Each cloud is a set of points of 6 numbers each, in no order, taken from a shape drawn with curves, like pieces of string that can fork, join and close up.
After each cloud, say how many separate pieces and how many independent loops its shape has (a circle has one loop, a figure eight two, a Y shape none).

J (62 x 6):
-5.40, +1.37, +3.38, +1.56, +2.62, +2.65
+2.08, -4.54, -4.41, -3.35, +0.38, -1.33
-1.05, +6.45, +3.57, -2.86, +1.05, +4.95
-3.65, +1.49, +1.73, +1.40, +3.62, +1.91
+1.66, +1.07, +1.39, +0.09, +3.31, +2.44
-2.87, +7.82, +3.29, -2.44, +0.24, +4.43
+0.96, -4.81, -5.26, -2.71, +0.36, -2.84
+2.92, +4.41, +5.01, -2.50, +3.80, +6.78
-3.87, +9.04, +3.53, -1.71, +0.04, +4.36
+3.98, -6.53, -5.04, -2.97, +1.40, -2.76
+1.69, -6.35, -6.31, -2.67, +0.54, -4.32
-3.70, +8.75, +3.47, -1.91, +0.06, +4.45
+1.02, -5.61, -5.82, -2.53, +0.50, -3.78
+0.10, +6.03, +4.04, -2.81, +1.81, +5.49
+2.48, -4.59, -4.29, -3.45, +0.62, -1.17
+1.14, +1.19, +1.21, +0.36, +3.31, +2.08
+2.73, +0.50, +1.58, -0.34, +3.29, +2.84
+3.73, -5.60, -4.24, -2.98, +1.37, -1.70
+0.15, +1.41, +1.06, +0.77, +3.50, +1.72
+4.59, -0.70, +1.80, -1.33, +3.55, +3.54
-4.99, +9.43, +3.18, -0.83, -0.72, +3.79
-5.57, +1.27, +3.72, +1.69, +2.47, +2.82
+3.12, -7.02, -6.34, -3.00, +0.84, -4.13
-0.20, +1.36, +1.05, +0.95, +3.59, +1.65
+1.14, +5.58, +4.52, -2.74, +2.61, +6.06
-4.78, +1.44, +2.48, +1.42, +3.11, +2.26
+3.39, -5.16, -4.09, -3.20, +1.09, -1.21
-0.60, +1.41, +1.06, +1.05, +3.70, +1.56
+3.89, -6.74, -5.39, -2.94, +1.27, -3.13
-1.73, +1.42, +1.13, +1.33, +3.75, +1.47
-5.42, +9.41, +2.86, -0.61, -1.02, +3.51
-5.63, +1.27, +3.95, +1.77, +2.44, +2.94
-5.94, +9.30, +2.41, -0.28, -1.34, +3.11
+1.22, -4.64, -4.94, -2.98, +0.27, -2.31
+2.39, +4.86, +4.88, -2.66, +3.44, +6.59
-1.27, +1.31, +1.08, +1.26, +3.78, +1.44
+2.04, +0.90, +1.49, -0.06, +3.27, +2.54
-4.17, +9.24, +3.53, -1.45, -0.05, +4.33
-0.45, +6.23, +3.86, -2.85, +1.40, +5.23
+1.73, -4.48, -4.55, -3.29, +0.30, -1.67
+1.73, +5.27, +4.78, -2.61, +2.98, +6.34
+0.98, -5.44, -5.64, -2.49, +0.46, -3.60
+3.72, -6.93, -5.89, -3.03, +1.11, -3.62
+0.61, +1.28, +1.10, +0.60, +3.45, +1.87
-4.19, +1.48, +2.02, +1.44, +3.41, +2.00
-4.63, +9.46, +3.42, -1.04, -0.43, +4.04
+1.96, -6.68, -6.42, -2.72, +0.54, -4.34
+4.12, -0.41, +1.74, -1.12, +3.47, +3.37
-4.40, +1.46, +2.17, +1.45, +3.32, +2.15
-3.16, +8.12, +3.28, -2.29, +0.17, +4.45
-2.27, +7.22, +3.25, -2.71, +0.37, +4.49
+2.72, -7.04, -6.50, -2.93, +0.73, -4.29
-2.12, +1.43, +1.20, +1.42, +3.80, +1.51
+3.91, -5.88, -4.44, -2.93, +1.34, -1.98
-5.25, +1.37, +3.19, +1.54, +2.69, +2.56
+3.48, +0.00, +1.76, -0.75, +3.42, +3.18
+2.95, -4.82, -4.12, -3.36, +0.81, -1.14
-5.08, +1.41, +2.82, +1.48, +2.94, +2.45
-2.63, +1.41, +1.35, +1.42, +3.73, +1.60
-1.74, +6.81, +3.31, -2.81, +0.65, +4.69
+0.56, +5.87, +4.31, -2.71, +2.19, +5.75
-3.23, +1.49, +1.58, +1.46, +3.65, +1.77
pieces	3
loops	1

S (63 x 6):
+2.82, -4.56, -3.00, -6.02, +6.68, -0.89
+1.89, -0.51, -1.22, -1.89, +2.10, -1.12
+0.96, +0.71, -0.44, +1.02, -0.08, -1.04
-4.12, +3.77, +2.53, +7.15, -6.60, -1.54
+0.54, +1.01, -0.18, +1.58, -0.67, -1.07
+1.98, -0.69, -1.30, -2.10, +2.28, -1.15
+2.61, -2.40, -2.12, -4.52, +4.36, -1.39
+2.64, -2.72, -2.26, -4.74, +4.66, -1.35
+2.48, -1.93, -1.90, -3.99, +3.75, -1.39
+2.78, -4.15, -2.93, -5.85, +6.34, -0.99
+2.15, -1.08, -1.52, -2.86, +2.84, -1.34
+2.35, -1.55, -1.68, -3.53, +3.36, -1.39
-1.29, +2.35, +1.01, +3.65, -3.17, -1.38
+2.73, -3.94, -2.74, -5.60, +5.92, -1.06
+1.64, -0.05, -0.91, -0.76, +1.31, -1.05
-4.69, +4.05, +2.86, +8.03, -7.42, -1.44
+2.74, -2.91, -2.34, -4.92, +4.89, -1.32
+2.17, -0.93, -1.42, -2.65, +2.68, -1.30
-0.55, +1.84, +0.49, +2.79, -2.16, -1.30
-1.10, +2.25, +0.83, +3.47, -2.89, -1.41
-1.90, +2.73, +1.28, +4.36, -3.86, -1.47
-2.47, +3.00, +1.61, +4.91, -4.54, -1.59
-5.21, +4.23, +3.09, +8.87, -8.11, -1.45
+2.25, -1.28, -1.60, -3.12, +3.11, -1.36
+1.01, +0.63, -0.50, +0.76, +0.15, -0.94
+1.58, +0.00, -0.94, -0.59, +1.26, -1.03
-2.24, +2.87, +1.49, +4.65, -4.25, -1.56
-3.87, +3.73, +2.40, +6.77, -6.25, -1.62
+1.25, +0.38, -0.65, +0.21, +0.55, -0.96
+2.53, -2.16, -2.02, -4.16, +3.94, -1.36
+1.37, +0.31, -0.76, +0.03, +0.76, -1.02
-3.49, +3.42, +2.13, +6.15, -5.75, -1.56
+3.05, -6.08, -3.66, -6.85, +8.25, -0.44
-3.16, +3.34, +1.97, +5.74, -5.32, -1.59
-5.38, +4.31, +3.17, +9.14, -8.36, -1.39
-1.67, +2.50, +1.19, +4.07, -3.61, -1.42
+1.49, +0.14, -0.84, -0.36, +1.03, -0.96
+0.71, +0.81, -0.33, +1.22, -0.37, -0.98
-5.06, +4.20, +3.05, +8.56, -7.81, -1.46
+3.12, -6.45, -3.83, -6.92, +8.63, -0.39
+0.06, +1.50, +0.17, +2.23, -1.43, -1.13
+2.72, -3.54, -2.60, -5.39, +5.53, -1.09
+2.67, -3.23, -2.50, -5.16, +5.32, -1.18
-0.26, +1.65, +0.32, +2.61, -1.86, -1.24
-4.24, +3.88, +2.58, +7.42, -6.85, -1.56
-3.62, +3.55, +2.30, +6.36, -5.92, -1.57
+0.43, +1.13, -0.10, +1.76, -0.89, -1.05
-4.57, +4.02, +2.76, +7.88, -7.24, -1.48
-0.95, +2.14, +0.71, +3.29, -2.73, -1.34
-2.71, +3.16, +1.76, +5.26, -4.84, -1.58
-2.98, +3.24, +1.95, +5.63, -5.16, -1.54
-0.68, +1.93, +0.53, +3.08, -2.41, -1.33
+2.89, -5.24, -3.33, -6.34, +7.42, -0.65
-5.65, +4.42, +3.27, +9.63, -8.76, -1.33
+0.12, +1.33, +0.08, +2.05, -1.24, -1.11
+2.83, -4.85, -3.15, -6.16, +7.00, -0.77
+2.39, -1.68, -1.75, -3.75, +3.53, -1.40
+1.92, -0.45, -1.18, -1.70, +1.95, -1.14
+1.11, +0.47, -0.61, +0.41, +0.39, -0.96
+2.96, -5.75, -3.55, -6.71, +7.95, -0.57
+2.05, -0.88, -1.32, -2.33, +2.46, -1.23
+1.74, -0.17, -1.02, -0.95, +1.60, -1.04
+1.79, -0.31, -1.07, -1.29, +1.75, -1.09
pieces	1
loops	0
